Each path below is one point turned by a fixed rotation once a step. After each direction that follows a path, write how fast that rotation turns it, in degrees a step (0 if it stays still).
Each turn is a multiple of 5 degrees from 10 to 175, or 0.
Each row of a path follows its step; steps can be skipped.
path 1
step 0: -20  21  12 -28  29  10  -8 -32   2 -20   0  39   6  -3 -19  -4  19   3  -6 -18  36 -14  24  -4  28  -5 -42  21 -31 -33  32  12 -18  -1  -9  17   1  46  16  63   3  32   2 -33 -23  26  -6
step 1:   4  26 -38  -6   1  -7  -5 -16  -7 -45  24  18  14  33 -52 -12  -5   5   1  10  30  25  18 -17  25 -26 -20  34   6 -17   3  38  -2  -3   2  31  43  -7  22 -24 -42 -26  19 -34  27 -20  18
step 2:  39  -2 -23  -7 -13   5 -29  -9  69  11   8  39 -13  12  34   6 -19  -5  13  -2   1 -19  39  27  35 -25 -31 -13  -7  -8 -16  -1 -11  35   4   8  14 -33  29  -8 -37 -35 -26 -20   6  15  16
step 3: -16  50 -43  -8  24  -2   8  22  53   6   4  -2   3  33  11  19  12 -39 -16  24 -40  12  -1  43 -10   0  14 -22  -1  25  15  16   3 -10 -49  27 -16 -33  12   3  22 -18 -14 -19  25  -3   8
step 4: -26 -34 -27  23   8  24  -2  13  -6  13 -10 -18  20   9  32 -56  -8 -13 -35  17 -37 -12 -15 -16  -6 -10 -19  -8 -19  10  -1 -31  -5 -25   0  40 -30 -47  18  35  -2 -11  -7 -48 -19  22 -23
step 5:  29  11   3 -24  -7  36  28 -18  -5  -1   1   4  11 -31 -41 -48   0  -1 -11 -17 -41  26 -18   7  30  26 -16   2 -28 -18  -6   7 -26  -7 -30  55 -48  11  -1 -22  27  21  12  -8 -19  19 -21
step 6:   7 -26   7 -31 -33   3  10   5   0  22  62  -8  39   7  -6 -27 -30  18 -20 -16  48 -15 -18 -12  18 -16 -44 -10  17  -8 -22  17  29  -5 -29  29   2  -5 -22 -24  24   1  53 -11  17  -4 -18
step 7: -28  16 -11 -33 -21  10  28 -20  40  31  21   8 -42 -27  -7 -53 -19  42  14 -18  27   6  22  62  13 -13 -17 -27  25   0   4 -22 -10   1   0  -6  15  18 -15  27 -11  -8   9  14  28 -13  -2
step 8: -42  42 -21 -13   1 -53   3 -10   7 -12  11 -18 -10 -10  -2 -14  -6  11 -28 -18  -6 -10   5  21 -62 -43  -7 -21   0  13  13 -20   8   3 -26  12  51   8  23 -22   6 -26  21  10 -22  42  25
step 9:  -7  -2  -7  12   9 -16 -10 -12  28  46 -16  10 -18   7  16 -18  45  17   7 -17  -4  45 -38 -11 -37 -43 -44  23 -29  12   6  11  -8  -7  -3  -6 -10   0  49  22 -44 -12   9  16 -37  18 -13
Directions:
 -8   3 -11   1   0  10   2  -2  -8 -13   6   5  -3   0   9 -15   0  -1   2   4  -2   5   0  -4   2   9   5  -5  17   9  -6   3  -4 -15   9   3  17   1  -3  15  -7   4  -3   0   2  -3  -5 : 115
 -4   1   3  -1   8  -3   6   5   1  -8  -9  15  -7  -3   2  15  11   4  11   8   7  -9   4  -9 -10   5  -3  -6  -1  -8  -3  10  -2   0  17   5  -4  -1   2   0   1   0   7 -13  -5  -9  11 : 25
  4   0  -1 -12  -8   1   4   9   2  -6 -14   4  -7 -18   2   3  -6 -11  -1  -3  -1   0  19   3   3   6  -1  -1 -14   1  -7  -6 -11   8  -5   4   7  -2  -7   9  -4   1   0  10 -10  -2  -8 : 140
  6   3  -4  -3  -4   8   4  -1   1  11   6  13  -2   0  -3   0  -4   6  18  -1  -9  -7   0   8   6   5  -1   7  -6   3   1  -9  -9  -8   3 -12 -10   9  19  14   4   7   1   6   1   3   7 : 155
path 2
step 0: -37 -25  36 -15   1 -15  -8 -26 -15  23  29  17 -20  21 -25  10  16 -21  26 -16 -23 -38  21  33  -6 -40 -28 -45 -19  -9 -17  22  13   7   6  26  54   6  31  -1 -40  18  35 -38   1  30  21
step 1:  -9   2   3 -30  17  31  27  28  35  56   0  37 -32  38 -22   2  -1 -15  47  18 -50  34  34   0   2  27   5  26  -7   8  20   4 -26  -2   0  18 -30  -3  25  29 -11  29  44  25  21  -5  -4
step 2:  38  46  40  18   6  11 -34 -17   4 -31  14  25 -19  40 -22   9  -2 -13 -12  14 -12  67  11 -19   9   8  50  -8 -24   7  -9 -49  -1  16  33 -41  14  27  -9  -2  22 -32  25  13   0 -21   1
step 3: -43 -26   7  50  -5  43 -11 -32 -21   6 -40  11   0  27   7  23 -32  42 -25 -17   3 -27 -13 -14   6  18  10 -19 -58  -2  31 -21  53  23   6  -9  24  45  -8   2   7  18  -8 -17  16  -1 -17
step 4:   8 -47 -27  -7   3  -4  55  25 -13   3  10   6  35 -24  -4 -11 -42   9   7  17 -15 -18 -33 -10  48   6  -8 -14 -46  54 -47 -12 -22   0  15 -39 -20  12   4  21 -17  44  -5   3  23  16 -16
step 5:   5 -34  -7   5  12 -21 -21  14  26 -12  63 -37   5  18 -42  12  -2 -58  11  -1 -34  -6   3 -40 -22  11 -35 -55  -1 -24 -41 -13  -3  15   5 -16   6 -25 -39 -13   9  -9   7 -22  18  28 -14
step 6:  -9 -19 -42  -1 -21  12 -17 -13 -10  16   7  29 -48  26 -42   4 -15  -2   5   2 -28 -19  39  23 -22  44  -6   6  31 -32  -2  26 -19   5  24  26  36  22  -8 -52  26  61   9  12 -24  -6 -11
step 7:  21  -9 -17  -7   6  -2  -2  28 -21 -31  10   8 -76  22 -28   6 -14  35  11   2  46  46   9   8   6 -10  22  50 -12  16 -12 -46 -38  21   7  33  -2  16   7  15 -19   7  -1  35  25  36  -5
step 8:  51  -3  20  14 -27  32 -52  -6  10 -15 -22   5  -5 -11   7  24   5 -17  -5   2  23  18  12 -10  -8  -7  -1   8 -30   6 -30 -25  68 -30  12  25 -15  15  -9   5  -1 -11 -10 -33  54   6 -71
step 9: -40 -45  27  19 -21  11   3 -11 -33 -14 -27   9  52 -38 -47  -7  22  45 -14  56 -35   7 -23   6 -15  12   4   2  -2   1 -31  -4  26   3   7  10 -35  10  21 -21   3  37   5 -27 -24   8 -21
Directions:
  0   6  -6  -1  -9  -5   8 -13   3   1  -5   0 -13  -7  -4 -13   1  -5  10  -4 -16  -6  -8  -2  -2  12  10  -2   5  -6  -3  -4  -9  -4  -4   7   6  -8  -6  -4  -6  -4   9  -9  12   6  11 : 70
 13 -10   6  -6  -1   2  -3  -6  -1   5   6   4  12 -13   0  -3  -2   5  -2   5  -3  11  -9   5   8   6   1  12  10   9   9  -5 -15  -3   2  -7   0   8  -3 -12  -8  12   8   1  -8   0   3 : 145
-11  -5   0  -4   3  -5   4 -13   9  -6   0  12   4 -12   5  -4  -2  10  -4 -11  -2   3 -13  -4  -5  -8  -5  -2   1 -10  -8 -10   4  -6   0 -14  -3   2   5  10  -1   7 -12 -10   4   0 -12 : 70
 -5   3 -16  -2   4 -12   9  -4   1   4  -3   1   1   7   2   0  -4  -9   5 -11  11   4  -2  -2  11  -3  -6   7  -6  15   9  -8  -4  -4   6   8 -16  -4  12   3   2   5   9  -2   2  13  -4 : 115
  2  -6  -5  14   7  -4 -12  -5 -12   6  -4  14   3   3   0 -10   0  -4  -4  -3 -12  -5  -5   1 -18  -3  -2  -6   0  11  15   6   2  -3   0  15   3  -3   0   4  -5   6  -5   0  -3  -7 -10 : 130
-13   6  10  11 -11  -8  -1 -13  -5  -8  -4  -6   4   1 -17   3  -8  -3  -6   0   5  12   4  -9   0   4  -7  -4   4  -5   6  10  -5 -13  15  -1  -4  -4  -4  -5   6   3   0  -4  -2 -10   4 : 110
  4   0  -2   3  -7 -19   3  -5  -4   4  -3   7  10  12   8   6  12  -8  -3   8  -4  -1   0 -15  -2   3   0   4   7 -10  -5 -13  12   3  -3   2   4  11   3 -16   5  -5   1  -1  -7   2  -2 : 115
